One vector is turned by the same rotation once a tick. Each row is the vector after some number of ticks, and that number follows the row.
The counts run from 0 to 139.
[-29 -22   2 -62 -57  19  23 -16  40  15  -7  24  12  13  -1  -5   9  -8
  -9  13   6  14  22   9 -10   0 -52 -16  15 -21  -4  -9  17   7   0  -9
  12   3 -10 -10 -26] : 120
[ -8  -2 -36 -15 -88   4  14  12   8  -2  -3 -13 -24  -3  14  11   7   7
  10  -2  18  47  36  -3  -7 -13 -34  -7  -6   9   1 -16   3   1  11 -29
  -5  15  12   1 -36] : 100
[-26   2  17 -40  -1  23  14  14  30  19 -10 -47  -1   5  25   4   7   6
 -18  11  25 -31 -16  15  -6  -6 -49  10  21 -27  22  17  22  -1 -30 -19
 -26  27 -35  -9 -11] : 115
[-19  -3  16 -24  -2  18  38   8  23  10 -32 -26 -14   3   0  -6  14   0
   5  14  17 -25  -9  44   1 -32 -30 -14  38 -25  19  22  36  16 -23 -24
 -29  34  -5 -22  12] : 86
[-33 -24 -13 -45 -48   2  -6  21  13  -7   4 -48 -26  11 -18  10   6 -26
 -16  15 -24  30  24 -26 -20 -15 -10 -25  -4  28  18  19 -19   1 -13 -13
  12  18   4 -18  -1] : 47
[-16   0  -3 -12 -37  20  29   6  29   7   1  28 -11  25   1 -19  22   9
  18  -2  19  23   4  14  11 -11 -65  10  41 -39   6   7  16   9  -3 -42
  -4  24  11  -6 -27] : 128
[-57   6   8 -30  -2  32   3   8  35  12  -3 -20  24  21   1   3  -2  19
  11 -17  15 -21 -12  17   9 -12 -31  19  25 -29  -6  -5   6  10 -14 -19
 -44  34 -30 -23 -23] : 61
[-42  -2   2 -59 -46   8   6  15   9  36 -17 -18 -10 -16  -2  33 -13 -21
  -6  36  -8  22  13 -12 -25   0  10 -15 -14  25  18   5   4   9 -27 -16
 -29  20  -1 -21   4] : 1
[-33 -13 -21   3  -2  40 -13  29  16 -10   2 -61 -29  29  -5 -23   4  14
  17 -12  14   3   3  14   3 -27 -22  -1  26 -11  15  16 -17 -10 -22 -34
   4  45   2   3 -12] : 135
[-19 -19 -16  -5 -55  28  21   1  11 -30   1  -5 -11  12 -15  -7  14   6
  -1 -21   8  18  24  28  20 -47 -28 -17  22 -38  -3   3  20  13   9 -21
 -24  41   3 -12 -31] : 82
[  1   7  -2 -14 -12  45   1  25  14  29  -1 -21 -22  21  -3  -5   7  19
   9  22  14 -12 -22  32  28 -10 -48  18  14 -12  -9  19  13  -8 -26 -55
 -26  48   0  -7 -17] : 98
[-26 -20   9 -58 -42  48  -5   3  23  25   5  15   7   3 -25   1   1 -13
 -10  31 -15  13   3   1  28 -31  -6 -22  -8 -21   6  12  18   1 -25 -33
 -23  31 -23 -19   0] : 102
[-24   4 -14 -38 -42  25  -4   5  33  45 -10  25 -17  16 -18  -8   4  -9
  33  31   6  31   9 -14   6  20 -19  -1   6  10  14  -5  -3 -28 -29 -41
 -19  29  15  -5 -16] : 26
[-27  -4 -32  10 -47   5 -11  29  27  23  -5 -19 -29  16   2 -19   2  20
  53 -11  16  33  25 -24  -3  -5 -25   2  21  20  10 -13 -12 -11   1 -52
   0  18  -2   0 -26] : 34
[-46  -2  21 -48 -22  38  13   3   3  -5  -8 -25  21   5  17  22 -14   4
  -3   8  37  -6   9  50 -11 -38 -26  -1   6 -21 -18   3  13  33  -9 -21
 -11  19  -1  -4 -17] : 78
[-42   3  -2 -48 -33  40  16   3  22   8   2   3   3  15 -21  18  13 -13
 -26  12 -19  14  -6  -2  19  -4 -29  13   0 -23   1  11   1  -7 -22 -12
 -56  39 -10 -27 -21] : 73
[-45  -4  41 -51 -20  11  16  12  30  24  -2  -5  27  14   8  19  -2   5
   3  22   6 -14 -16  26  -6 -26 -44   9  31  -9   0  19  16  39 -12 -28
   2   5 -16 -18   7] : 49
[-39 -21 -30 -14 -37  35 -24  21  19  -3  13 -33 -11  18 -13  -9   7  -2
   2 -22  -7  34  25 -32   9 -24 -11 -13   2  -8  27  -3 -11 -17 -19 -23
 -16  39 -29 -15 -26] : 35
[-24 -26 -27 -46 -68  36 -16   4  11  15  -2  -9 -17   8 -26   1  -5 -17
   6  26  -1  40  36  -6   3 -13   3 -27 -19  11  -1  -8  -5 -12 -15 -26
   0  32  14   0 -16] : 101
[-65 -15   3 -35   5  46 -33  23  19  16  -5 -51   5  23 -10  -5 -14   5
  22   0  13  -6   9  18   2 -20   5  -9  10  11  -8  -3 -17   2 -26 -29
 -13  35 -12 -11  -8] : 60
[-22  -3 -13 -29  -4  44  -8  12  26  42 -23 -40 -23  12  -5 -20  -6  10
  25  24  27 -13   0  17  -1  17  -9  -8   4   4   3  -3   5 -26 -37 -37
 -21  42  -4   0  -8] : 14
[-35 -38  -8 -45 -42  -5  -7  11  26  34 -21 -32 -10  -6  -5  -5 -10 -10
  19  21   5   7  23 -11 -21 -18   0 -42   9  38  19  -3   9  13 -14 -25
  14   4 -15 -10  13] : 113
[  3 -13 -32 -19 -46   9  23  12  16  11 -15 -37 -45  -1 -26 -16  20 -23
 -10  23 -20  10  11  -7   8 -11 -18 -31   8  12  30  21   6 -16 -22 -24
 -20  50  15 -22  -9] : 93
[-24   5  -1 -31 -53  -4  36  -6  34  24 -27  35   6  -5   6   4   7   2
  14   5  19  24  16  -6   0  -3 -29   0  16 -30  15 -23  31  10  -7 -23
 -47  12 -20 -19 -22] : 8
[-22 -27  16 -28 -43  12  14  24  10  -8   8 -37   1  11  25   3   0  11
   5   6  25  -1   6  29 -16 -47 -57  -3  26  -1   2  19  14  37  -1 -33
  38   8  -5   4  -5] : 124
[ -2 -15  -2 -16 -59   5  38  12  17 -15  -1  -4 -20   3   6  -3  26 -11
 -19   0  -1  23   7  -9   2 -49 -51  -7  26 -38  35  28  21  21  -7 -24
   7  25 -12 -14  -6] : 28
[-41 -12 -19 -19 -61  11  -4  24  22   2   0 -20 -21   4 -13  -2   6 -22
   3  -6 -18  43  33 -48 -12 -30   2 -21   6  17  34  11 -16   1 -15 -20
   0  18  -9 -14   0] : 130
[-20 -36 -12 -31 -72 -18  26   3  26 -12 -17 -15 -17  -2  10 -16  11  -7
   1  -7  11  19  34  -1 -19 -28 -34 -35  20  -2  27  -2  20  16  10 -10
  24   4  -8  -2  -8] : 112
[-49   3 -16 -45 -24  39 -13  13  29  26   0 -41  -8  24  -5   0  -3   0
  -3   6  12  11   5 -16 -10  34 -27  12  -5   6   1 -11 -23 -31 -37 -14
 -23  29  -9 -10 -27] : 43
[ -6 -24 -23 -17 -28  10   9  18  16  10 -18 -37 -47  -1 -23 -22  18 -20
   4  12  -5  17  10   0   7 -31   6 -41  18   5  36  25  13  -1 -24 -32
 -11  46   6 -13  11] : 10
[-43  29  17 -21 -27 -13  28  19  25  30 -17 -21  -6  10  29  22  -8  11
  20  21  28  11  -8   1 -34   7 -45  28  31  16  14   4   1  25 -13 -33
 -11  -2   9 -16 -14] : 50
[-14   5  -6 -25 -24   2  17  31  25  35  -5 -29 -31   6  -9   2  15 -23
  -5  32 -19  16 -16 -35  -2   3 -21   3  21  18  40  35  -1  -6 -35 -35
 -20  28  -2 -23   8] : 122
[-35 -29   4 -22 -34  -4   0  16  21   2   1 -46  10  14  16  -8  -4  26
  17 -13  22 -12   8  30  -9 -31 -60 -11  30   7 -10  -2   9  27  10 -33
  31   1 -21  -3 -10] : 41
